In the rows, zero is written as 128.
Each named move below is a turn or a mirror, shown by a few rows before and after it. Which moves, in which order, take the first row of each later pair to the second? The first pair is answered.
mag (before |-> after):
[128 120 113 125 138 140 117 110 129 137] |-> [132 126 134 136 113 107 137 128 128 117]
[125  93 132 134 148 129 125 152 139 122] |-> [126  93 133 136 144 122 128 156 140 118]
[116 177 120 107 105 120 169 147  87 166] |-> [117 172 105  97 131 144 152 131  85 182]
[123 129 117 128 139 141 124 128 117 138] |-> [124 132 126 134 121 121 142 138 115 125]
Debe (before |-> after):
[133 137 120 125 132 138 129  70 139 134] |-> [135 134 122 123 135 138 128  72 138 133]
[110 125 122  94 135 141 123 149 108 101] |-> [114 125 122  93 137 144 125 146 106 102]
[135 125 137 132 102  96 133 132 141 101] |-> [137 126 136 134 105  96 134 130 140  99]
[161 119 140 140 116 142  87  66 185  87] |-> [143 190 136 122  72 115 148  63 127 128]
sir (before |-> after):
[ 92 138  80 100 159 145 123 131 161 143] |-> [104 110 101 124 149 122 109 133 190  98]
[127 157 143  87  94 101 138  79 140 139] |-> [133 148 150  95  92  91 133  80 149 121]
[140  96 150 135 111 100 153 155 145 108] |-> [124 134 119 106 126 132 167 147 107 169]
[129 145 121 116 133 143 124  97 117 147] |-> [140 122 146 139 121 125 117  99 140 107]
tekoz (before |-> after):
[121 130 163 157  87 101 144 188 127 113] |-> [113 190 138 126  89 116 154 127  96 166]
[106 117 106 156 145 145 117 157 147 105] |-> [103 143 124 160 111 107 137 145 136  93]
[109 132  96 106 140 117 179 186 101 178] |-> [109 113  99 114 147 121 176 199 108 168]
Now pairs of rows:
(two moves a pair)
[120 138 110 121 156 165 145 182  56 169] |-> [120 133 140 142 108 113 167 205  61 128]	tekoz then tekoz
[130 107 144 120 121 143 116  91 132 113] |-> [129 122 143 116 113 138 125  87 125 123]	mag then tekoz
[128 112 138 143 118 110 112 133 132  83] |-> [109 158 120 119 112 122 138 142  84 134]	sir then mag
[136 111 126 136 171 159  87 182 151 108] |-> [117 186 115 106 139 149 134 164  91 164]	Debe then mag
[112 111 140 146 134 139 114 147 123 143] |-> [109 139 144 145 114 122 129 124 109 148]	tekoz then tekoz
[130 111 138 146 120 109 130 152 141  96] |-> [121 161 116 114 122 121 151 120 101 145]	Debe then tekoz
[116 176 116 126 114 130 158  77 102 183] |-> [135  69 141 170 137 129 121 182 160 110]	tekoz then tekoz
[120 163 108 105 133 143 139 112 108 165] |-> [135 155 138 125 111 104 133  77 136 117]	sir then tekoz
[101 114 169 155  87  93 145 153 102 102] |-> [ 82 142 134 118 119 144 145 149  70 171]	Debe then sir
[133 172 140 145 106 128 134 103 138 132] |-> [138 156 147 152 117 129 119  95 151 123]	mag then sir
[118 169 129 120 109 101 157 128 100 139] |-> [124 168 114 112 132 120 138  94 109 157]	sir then tekoz
[112 153 137 117 117 108 150 115 108 123] |-> [116 103 125 124 160 145 122 150 132 117]	tekoz then tekoz
[109 182 129 106 106 103 155  88  99 142] |-> [130 121 157 142 113  90 119  95 158  73]	sir then Debe
[130 104 124 133 148 136 127 126 142 105] |-> [128 103 124 131 141 131 133 148 136 107]	sir then tekoz
[109 103 104 104 164 184 120 197 100 169] |-> [108 165 147 118  73  88 177 177  78 134]	tekoz then tekoz
[150 161  95 117 135 148 113  64 135 145] |-> [159 107 137 157 111 107 111 134 168  77]	tekoz then tekoz
[150 129 134 119 128 114 114  51 144 117] |-> [145 145 134 119 106 101 131  54 134 117]	Debe then mag
[116 171 113 107 134 147 135  96 102 173] |-> [127  93 150 150 120 113 127 187 141  96]	tekoz then tekoz
[141 127 142 134  92  97 147 153 149  89] |-> [133 177 105 100 117 137 142  89 124 149]	tekoz then mag
[129 124 137 130 106 108 146 143 111 119] |-> [131 138 139 127 103 107 145 112 113 121]	Debe then tekoz
[145 124 152 142  88  83 131 108 141  96] |-> [148  88 131 136 134 126  94 109 172 100]	mag then tekoz
[122 122 119 131  98  97 138 145  91 136] |-> [133  82 111 138 133 125 100 141 126 120]	Debe then mag
[129 128 126 175 150 151  97 163 147  84] |-> [121 137 127 169 137 147 115 194 124  99]	sir then tekoz
[141 111 165 131 112  99 141 161 132  91] |-> [145  93 160 133 127 115 122 153 151  85]	mag then tekoz
[119  81 153 158  89 105 138 186 158  72] |-> [ 97 188 115 105  82 125 173 110  88 167]	Debe then tekoz
[143 105  73 126 199 167  55 128 144 144] |-> [126 176 122 143  75  50 151 171  84 122]	tekoz then Debe
[123 147 131 145  93 103 171 123 104 132] |-> [125 129 100 131 150 162 133  95 119 158]	sir then mag
[118 160 151  97  92 104 151 133 114 161] |-> [122  94 145 105 144 149 117 182 145 149]	tekoz then tekoz
[129 142 124 121 123 139 142 128 110 157] |-> [135 111 137 136 122 128 135 160 128 129]	tekoz then tekoz
[121 126 127 129 129 104 167 181 125 122] |-> [129 131 138 140 114  83 165 153 139 101]	tekoz then sir
[118 143  96 114 142 151 147 116 101 182] |-> [129  95 136 152 104 100 154 179 127 114]	tekoz then tekoz
[135 119 144 144 124  99 117  94 148 104] |-> [129 136 122 126 142 126 115  72 134 138]	Debe then mag
[121 139 120 127 129 165 117  93 123 138] |-> [118 150 120 122 121 157 130  96 112 147]	mag then tekoz
[134 158 151 131 127 142 130  66 110 125] |-> [134 135 138 130 158 174 110  81 116 134]	mag then tekoz
[131 137 148 146  96  95 143 114 139 104] |-> [122 162 130 128 102 112 143  88 121 137]	tekoz then mag
[151 138 108 145 130 150 101  50 136 151] |-> [154  91 110 155 150 167  83  98 157 137]	Debe then tekoz
[108 139 136 135 113 114 125  93 141 123] |-> [115 110 129 135 138 135 105 115 150 122]	tekoz then tekoz
[129 100 164 143 113 111 162 171 144  96] |-> [117 163 142 113 103 123 181 114 103 157]	Debe then tekoz
[130  89 124 139 166 165 127 166 128 149] |-> [125 159 148 140 100 103 176 126  96 146]	tekoz then tekoz
[117 160 102 123 143 107 153 111 103 168] |-> [119 126  91 126 176 139 130 137 121 168]	mag then tekoz
[108 175 136 122  83  79 186 149  97 143] |-> [138  88 159 160 116  86 126 139 177  65]	tekoz then sir
[115 164 127 125 110 136 133 100  98 168] |-> [134  97 155 162 116 122 101 121 152  97]	Debe then tekoz
[114 167 155  99 144 137 121  96 108 122] |-> [123 115 173 123 150 130 109 146 136  88]	tekoz then tekoz
[131 160 121 111 128 132 121  73 122 160] |-> [144  97 141 140 141 131  94 108 165 105]	Debe then tekoz
[142 113 110 117 143 151 116 128 136 152] |-> [138 122 107 112 131 145 133 150 124 162]	tekoz then sir
[133 103 118 125 142 168 112 124 137 135] |-> [125 133 140 136  88 118 155 141 114 122]	tekoz then Debe
[121 128  91 110 181 158 111 150 155 140] |-> [112 182 102 107 120 112 163 149 117 151]	sir then Debe
[126 113 113 102 123 115 120 117 122 189] |-> [129 111 137 119  92  80 129 116 128 154]	sir then Debe
[124 147 137 124  86 108 152 121 119 131] |-> [120 134 109 105 136 159 129 120 118 163]	Debe then sir
[130 151 128 123 111 134 129  99 132 135] |-> [133 139 134 131 118 134 116  96 140 123]	sir then mag
[111 102 106 122 171 166 134 144 135 127] |-> [105 110 111 127 153 150 153 173 118 131]	Debe then tekoz
[124 143 103 100 151 136 160 141  98 173] |-> [142  84 143 143 131  97 142 168 145  95]	Debe then tekoz
[121 169 127 109 101 117 150  97 112 146] |-> [132  86 126 133 141 144 115 169 152 109]	tekoz then tekoz
[135 164 150 132  52 124 139  76 116 115] |-> [133 138 107 110 128 198  97  70 126 148]	tekoz then Debe
